Each row has a name. Each question is about the rows just above it. Places in a row count from 1.

Columns, left to right: T Y K R H
Rebad: [-2.50 -2.15  1.30  1.39  9.09]
lav: [-2.98 -4.04 -6.71  2.82  2.26]
Lobod: [-5.17 -7.48 -5.31 -6.63  3.56]
Dilor: [-7.27  4.33  3.02  2.51  1.56]
gul: [ 9.15 -8.35 -6.72 -0.41 -1.20]
fel: [-4.13  4.39  1.22  2.12  2.20]
Pelo: [-0.46 -4.04 -6.70  4.96 -5.07]
gigu: [-7.27  4.33  1.39  2.51  1.56]
Which column holds this, read top down? [ 4.39 -4.04  4.33] : Y
tags:
[4.33] -> k3
[9.15] -> k597
[-8.35] -> k266
Look up the entry of gul at place 2 in the table: : k266
Shared by Rebad and gigu: : [1.39]
After [-4.04 -6.70], its row goes on with : [ 4.96 -5.07]

Columns, left to right: N F G J X V W S
Rebad: [-3.21  1.91  0.53  0.17 -0.89 -0.07  0.40  0.54]
maf: [-1.76 -1.43 -3.33  2.23 -2.17  3.46  2.68  1.62]
Nud: [-0.84  1.76  0.41  2.50  0.54 -1.49  0.08  1.36]
gul: [ 1.00 -2.54 -2.38 -0.42 -0.98  0.99  1.66  0.35]
Pelo: [ 1.00 -2.54 -2.38 -0.42  2.48 -0.12 -0.12  1.31]
lav: [ 2.52 -7.47  4.38 -0.44 -3.20  2.66  3.69  3.45]
sobev: [-3.20  7.54  1.79  3.59 -3.50 -1.98  1.18  3.55]
gigu: [ 8.44 -8.41 -3.74  2.91 -5.94  3.94  7.07  3.00]
guv: [-3.70  4.55 -0.09  3.42 -2.73 -2.00  1.88  0.76]
Go on from [-2.54 -2.38 -0.42  2.48] to the end of its row. : [-0.12 -0.12  1.31]
tags:
[3.00] -> k900
[-3.74] -> k345
[-2.38] -> k569
Join gigu by its entry at place 3: : k345
Which row holds [-3.21  1.91  0.53  0.17 -0.89 -0.07  0.40  0.54]? : Rebad
[ 0.17  2.23  2.50 -0.42 -0.42 -0.44] is in which column, read top down? : J

Columns, left to right: L Z A M
Lobod: [-0.56 -0.34 -0.56  6.20]
Pelo: [ 0.04 -0.34 -0.55  6.20]
Rebad: [ 0.03 -0.34 -0.55  6.20]
guv: [-1.84  5.41  7.28  6.20]
Nud: [-2.66  2.71  0.69  1.27]
Shared by guv and Rebad: : [6.20]
Which row holds [-0.56 -0.34 -0.56  6.20]? : Lobod
Which column holds [-0.55 -0.55  7.28] top down? : A
Go on from [ 0.04 -0.34 -0.55] to the end of its row. : [6.20]
Go on from [ 0.03 -0.34 -0.55] to the end of its row. : [6.20]
Which column holds this, read top down? [-0.34 -0.34 -0.34  5.41] : Z
The one value in Lobod and guv: : [6.20]

Columns, left to right: U Q P D C B
fel: [-0.56  2.99  0.55  5.84  1.16  0.53]
Lobod: [ 3.02  1.85 -0.62 -0.92 -3.66 -1.55]
gigu: [ 1.41 -0.55  1.41  3.67 -2.28  0.83]
Dilor: [-0.58  1.19  0.65  1.15  1.21 -0.49]
lav: [-1.33  0.62  0.52 -5.91  0.96  0.90]
maf: [ 2.86  3.22  0.18  1.05 -5.64 -0.48]
sobev: [ 7.25 -0.56 -5.92 -6.65 -1.28 -1.88]
guv: [0.28 2.99 0.55 5.84 1.15 0.28]
Pelo: [-0.70  2.60  1.15  1.15  2.51 -0.55]
gul: [-2.19  2.60  1.15  3.91  2.51 -0.55]
Rebad: [ 6.47 -1.73 -4.79 -5.92  1.48 -1.48]
Which value appears more than once in Pelo? : [1.15]
Go on from [0.28 2.99 0.55 5.84 1.15] to the end of its row. : [0.28]
Shared by gul and gigu: : [-0.55]
Which value is in both Rebad and sobev? : [-5.92]
Which value appears more than once in guv? : [0.28]

Columns, left to right: Menon kuvit Zaten renut
gul: [-9.07 -9.32 -9.08  6.30]
gigu: [-0.54 -8.23 -9.08  1.06]
lav: [-0.54 -8.23 -9.08  6.30]
Which column holds this, read top down? [-9.32 -8.23] : kuvit
key -> tag
[-0.54] -> k912
[-9.06] -> k251
[-9.07] -> k71
[-0.53] -> k815
The tag of gul, keyed by place 1: : k71
Whose row is [-0.54 -8.23 -9.08  1.06]? : gigu
The one value in gul and gigu: : [-9.08]

Columns, left to right: refeb sorut nusud sofe kov keda
Rebad: [ 1.76  0.12 -1.92 -3.01  5.68 -0.93]
lav: [ 0.15  0.20  2.88 -0.79  1.19 -2.00]
maf: [-4.61  1.82  0.68  3.51  2.79  3.99]
sobev: [-2.30 -1.07  0.07 -0.88 -1.57 -1.00]
Pelo: [-4.61  1.82  0.68  3.51  3.12  3.99]
Nud: [-4.61  1.82  0.68 -0.88 -1.57 -0.99]
The rest of the row after [0.15 0.20]: : [ 2.88 -0.79  1.19 -2.00]
Table of tags by key:
[0.68] -> k279
[-1.91] -> k446
[5.68] -> k937
[-1.93] -> k797
[-1.92] -> k452
[0.67] -> k449
Look up the entry of Rebad at place 3 in the table: : k452
The row with [-2.30 -1.07  0.07 -0.88 -1.57 -1.00] is : sobev

Columns, left to right: papaf basi par zag vubiz pemo fugig zuf befiz soleg
guv: [ 7.60  0.09  3.50  0.44  2.26  2.29  3.14  1.20  2.30 -1.70]
lav: [-5.91  0.28 -3.79 -3.09 -1.72  1.08 -4.39  1.20 -3.35  1.38]
Lobod: [ 7.29 -0.21  3.33  0.10  2.13  2.71  3.22  1.23  2.62 -1.88]
sobev: [-0.43 -1.36 -0.83  0.92 -1.15 -1.46  0.78 -2.14  1.48 -2.15]
gul: [-7.82  0.30 -4.82 -1.44 -2.83 -2.22 -4.91 -2.14 -3.87  2.36]
maf: [ 4.74 -0.56  1.95  2.63  0.52 -1.90  2.83 -1.82  2.40 -0.66]
key -> tag
[1.95] -> k896
[0.52] -> k686
[-0.83] -> k23
Join maf by its entry at place 3: : k896
The one value in sobev and gul: : [-2.14]

Columns, left to right: Pirum fik Vabov Fek
Rebad: [ 0.66 -4.51  7.00  0.66]
guv: [0.67 6.99 7.00 1.49]
Lobod: [ 0.66 -4.51  7.00  0.67]
maf: [-3.24 -4.51 -3.24 -3.24]
Which value is in both maf and Lobod? : [-4.51]
The rest of the row after [-4.51 -3.24]: : [-3.24]
Table of tags by key:
[6.98] -> k455
[-4.52] -> k90
[-4.51] -> k406
[7.00] -> k522
[6.99] -> k712
The tag of guv, keyed by place 2: : k712
After [6.99 7.00], its row goes on with : [1.49]
Which column holds this, read top down? [ 0.67 -3.24] : Fek
Which column holds this, read top down? [-4.51  6.99] : fik
Which value appears more than once in maf? : [-3.24]

Columns, left to right: bagu tok vufo safa
gigu: [ 0.36  3.57 -1.41 -0.36]
gul: [3.68 0.14 0.13 2.00]
Nud: [0.91 0.76 0.84 0.56]
Pelo: [ 0.14  7.72 -3.69 -3.25]
Which value is in both Pelo and gul? : [0.14]
[0.14 0.76 7.72] is in which column, read top down? : tok

Columns, left to right: fedap voke Kon kobi tel Paduk naka kuvaz
lav: [-2.18 -9.23  0.88 -7.35  4.80  6.72  1.45 -5.51]
guv: [-0.56  1.00 -1.97  2.65 -3.70 -3.70 -3.14  3.20]
Rebad: [-2.64 -9.23  0.87  8.36  5.71  3.51  2.90  4.67]
After [-9.23  0.88], its row goes on with : [-7.35  4.80  6.72  1.45 -5.51]
Repeated in guv: : [-3.70]

Columns, left to right: tosak gepoz zugeb Gegid Vurov Nirul Vuvu gadof nubad
sobev: [ 1.45 -1.30  0.96  0.75  1.34  1.55  2.11  1.17  3.58]
gul: [ 0.03 -0.26  3.11  2.50  2.26 -8.45 -5.18 -6.82 -5.19]
Rebad: [-0.81 -1.01 -1.89  0.57 -1.17 -0.57  0.40  0.64  0.53]
fel: [ 0.03 -0.27  3.11  2.50  2.26  4.39  4.09  4.16  4.33]
lav: [1.52 0.44 1.34 1.46 1.30 3.42 2.74 4.85 2.39]
Lobod: [-2.26 -0.96 -0.91  4.72  5.62  6.27  4.72  5.41  7.30]
gigu: [-1.49 -4.32 -2.69 -5.59 -6.13 -6.94 -2.26 -6.34 -7.40]
Pelo: [ 2.82  2.83  1.68  0.07 -0.36  1.55  2.10  1.17  3.58]
maf: [-0.02  1.15  1.25 -1.47  3.07  0.31  3.03  2.61  3.06]
Which column holds this, read top down? [0.53 4.33 2.39 7.30] : nubad
The value that Lobod holds more than once: : [4.72]
Which column holds this, read top down? [ 7.30 -7.40  3.58  3.06] : nubad
Go on from [4.39 4.09 4.16] to the end of its row. : [4.33]
The rest of the row after [ 0.03 -0.27  3.11  2.50  2.26]: : [4.39 4.09 4.16 4.33]
Which column holds [-0.96 -4.32  2.83  1.15] top down? : gepoz

Columns, left to right: sinib gatod Fazis lan voli zeguk Gefo Pud palo Nubi
Pelo: [ 2.26  7.96  4.40 -6.36 -3.14 -6.20  5.10 -6.82  3.48 -5.58]
lav: [-7.71 -3.73 -6.12  2.32 -8.44  7.01 -4.47 -4.47 -4.92  6.56]
Dilor: [-0.41  6.63  5.50 -7.32 -4.82 -6.05  6.64 -6.37  3.89 -5.79]
key -> tag
[5.50] -> k9
[-8.44] -> k824
[-6.12] -> k464
The tag of lav, keyed by place 3: : k464
The value that lav holds more than once: : [-4.47]

Columns, left to right: Palit mikep dekek bet sopo lurit Beru mula peg
Rebad: [ 4.15 -4.45 -6.88 -1.75  3.20  1.31 -6.88  6.14  1.77]
guv: [-4.92  6.85 -6.60  0.82 -0.56  0.76  1.24 -3.19  1.65]
Lobod: [ 1.00 -4.33  4.87 -3.41  5.74 -2.14 -4.98  6.84 -6.98]
maf: [-4.31  5.49 -6.07  1.98 -5.80 -5.00 -1.15  6.30 -2.71]
Dilor: [ 6.29 -0.41 -6.88 -6.29  5.25  5.55  6.84 -7.56  1.27]
gigu: [-6.11  5.46  0.85  4.51 -2.09  0.76  1.24 -3.20  1.65]
gul: [ 0.60  4.03 -6.06 -5.33  3.03  2.65  5.69  4.43 -5.28]
Nud: [-0.61  6.34 -5.74 -0.60  2.60 -4.15 -5.75 -0.69 -0.69]
sobev: [ 1.53  5.98  4.56 -2.13  3.96  2.04 -7.16 -1.15 -7.44]
tags:
[5.74] -> k549
[3.96] -> k126
[5.25] -> k358
[-4.98] -> k119
The tag of Lobod, keyed by place 5: : k549
Go on from [-3.41  5.74] to the end of its row. : [-2.14 -4.98  6.84 -6.98]
Which column holds this, read top down? [-5.28 -0.69] : peg
Which value appears more than once in Rebad? : [-6.88]

Columns, left to right: Sula domal nol beb kitu relig ludu fili bufu sirok
lav: [ 1.25 -1.90  2.91  3.20 -0.37 -3.32 -2.22  0.54 -0.13  1.70]
maf: [ 0.26 -1.28  3.05 -0.99 -0.63 -3.32  6.34 -6.97 -2.44 -2.86]
Rebad: [ 1.41 -1.52  1.44 -2.22 -0.70 -3.32  2.84  0.55  0.57  0.74]
fel: [ 0.27 -1.53  3.08 -0.99 -0.82 -3.32  6.29 -7.34 -2.49 -2.88]
tags:
[0.74] -> k472
[1.70] -> k732
[-2.86] -> k500
[-2.85] -> k435
[2.84] -> k690
[0.75] -> k205
Join Rebad by its entry at place 10: : k472
The row with [ 0.27 -1.53  3.08 -0.99 -0.82 -3.32  6.29 -7.34 -2.49 -2.88] is : fel

Columns, left to right: nevub Kulir gozor Val
Lobod: [-5.75 -0.45 -1.20 -0.11]
guv: [-5.75 -0.46 -7.59  6.99]
Pelo: [-5.22 -0.44 -1.98 -3.45]
fel: [7.95 6.06 5.08 7.95]
sobev: [ 0.31  0.62 -9.05  4.93]
[ 0.31  0.62 -9.05  4.93] is in which row? : sobev
After [-0.44 -1.98], its row goes on with : [-3.45]
Which value appears more than once in fel? : [7.95]
The rest of the row after [-5.75 -0.45]: : [-1.20 -0.11]
Which column holds this, read top down? [-0.46 -0.44  6.06  0.62] : Kulir

Columns, left to right: gisa Nutuk tik Kofof sas babi Zura
Nud: [-2.07 -0.56 -2.99 -3.60 -3.32  5.07 -2.66]
Pelo: [-1.08  4.11 -3.27  4.36  0.78 -0.88  1.69]
Rebad: [ 5.00  0.65 -2.77  7.37 -1.06 -4.09  2.01]
maf: [-3.15 -3.35  1.05 -3.79  4.11 -5.53  4.95]
guv: [ 0.13 -2.17 -4.04  4.10  1.69  3.26 -0.38]
gul: [ 0.48  0.74 -2.10  5.61 -4.01  4.15 -3.79]
sobev: [-2.31 -0.88 -0.55  1.01 -2.56  5.19 -3.76]
fel: [-2.00 -0.22 -3.27  4.35  0.78 -0.88  1.47]
[ 0.78 -1.06  4.11  1.69 -4.01 -2.56  0.78] is in which column, read top down? : sas
Which value is in both Pelo and guv? : [1.69]
Go on from [-3.27  4.35  0.78 -0.88] to the end of its row. : [1.47]
Which value is in both maf and Pelo? : [4.11]

Columns, left to right: ren gepak Seget Gokom
lav: [-7.83 -7.83 -7.83 -1.97]
fel: [ 0.98  6.27 -6.11  6.72]
gul: [-2.39  5.13 -3.24  5.07]
gigu: [-5.50 -4.80  6.51 -5.60]
sobev: [-7.83  2.54  0.55  1.92]
Pelo: [ 3.00 -5.72  3.23 -5.52]
Rebad: [ 2.06  4.67 -5.46  5.22]
tags:
[2.54] -> k888
[-6.11] -> k430
[6.28] -> k708
[6.72] -> k184
[6.27] -> k513
[6.26] -> k653
Join fel by its entry at place 2: : k513
Which row holds [ 0.98  6.27 -6.11  6.72]? : fel
Repeated in lav: : [-7.83]
[-2.39 -5.50 -7.83  3.00  2.06] is in which column, read top down? : ren
Shared by lav and sobev: : [-7.83]

Columns, left to right: Vil girup geb rek Vuk
maf: [-1.91 -3.83  0.57  4.42 -3.71]
sobev: [ 6.60 -0.91  0.72  6.33  3.35]
Lobod: [-2.49  4.20  2.74 -5.50  5.20]
fel: [ 5.42  0.69 -3.39  3.25  2.09]
gul: [-5.76  5.89 -0.93  4.42 -3.72]
Dilor: [ 3.55 -3.83  0.69  3.46  2.04]
Rebad: [-3.42  3.49 -1.52 -7.25  5.74]
Nud: [ 1.76 -3.66  2.66 -3.82  0.56]
After [ 3.55 -3.83  0.69  3.46], its row goes on with : [2.04]
Shared by maf and Dilor: : [-3.83]
tags:
[1.76] -> k580
[1.77] -> k201
[2.04] -> k505
[-5.76] -> k249
[3.55] -> k167
[3.54] -> k936
[2.03] -> k660
Join Dilor by its entry at place 1: : k167
Where do [-1.91 -3.83  0.57  4.42 -3.71] appear? : maf

Columns, left to right: rolog Nuge ratam Sud tomaf vofes tezup Kol Zak nipob
fel: [-3.84 -3.61 -7.17  6.58 -4.43  4.75  0.84  5.99 -1.79  6.27]
gul: [-5.04 -0.48 -6.30  6.08 -6.66  4.21 -0.31  7.22 -3.07  5.86]
gigu: [-5.23 -5.12 -5.85  2.95 -3.16  5.80 -4.70  5.39 -4.25  5.08]
Lobod: [ 6.19  1.95  4.19 -6.82  5.13 -5.61  4.29 -6.47  3.93 -7.13]
Which column holds [6.58 6.08] top down? : Sud
Go on from [ 6.58 -4.43] to the end of its row. : [ 4.75  0.84  5.99 -1.79  6.27]
After [ 1.95  4.19 -6.82], its row goes on with : [ 5.13 -5.61  4.29 -6.47  3.93 -7.13]
key -> tag
[5.86] -> k906
[5.85] -> k118
[6.27] -> k921
[5.08] -> k425
[5.09] -> k704
[-5.04] -> k946
The tag of gul, keyed by place 10: : k906
[-3.84 -3.61 -7.17  6.58 -4.43  4.75  0.84  5.99 -1.79  6.27] is in which row? : fel
Which column holds this, read top down? [-4.70  4.29] : tezup

Columns, left to right: tam talu Kudeg Zile gafo
Rebad: [ 7.20 -4.07 -4.10  0.50 -0.77]
gigu: [-7.34 -1.30 -6.26  4.37 -0.62]
gul: [-5.21 -4.25 -1.29  1.51 -0.17]
sobev: [ 7.20 -4.24 -1.29  1.51 -0.77]
fel: [-4.14 -2.95 -6.47  4.54 -2.95]
Nud: [-7.34 -1.30 -6.26  4.37  0.80]
Which column holds this, read top down? [-1.29 -6.47] : Kudeg
[-4.14 -2.95 -6.47  4.54 -2.95] is in which row? : fel
The rest of the row after [-4.25 -1.29  1.51]: : [-0.17]
Which column holds this, read top down? [-0.17 -0.77] : gafo
Which value appears more than once in fel? : [-2.95]
Table of tags by key:
[-0.77] -> k662
[4.54] -> k626
[4.53] -> k401
[0.51] -> k123
[0.50] -> k78
Look up the entry of Rebad at place 4 in the table: : k78
Which column holds [1.51 1.51 4.54 4.37] top down? : Zile

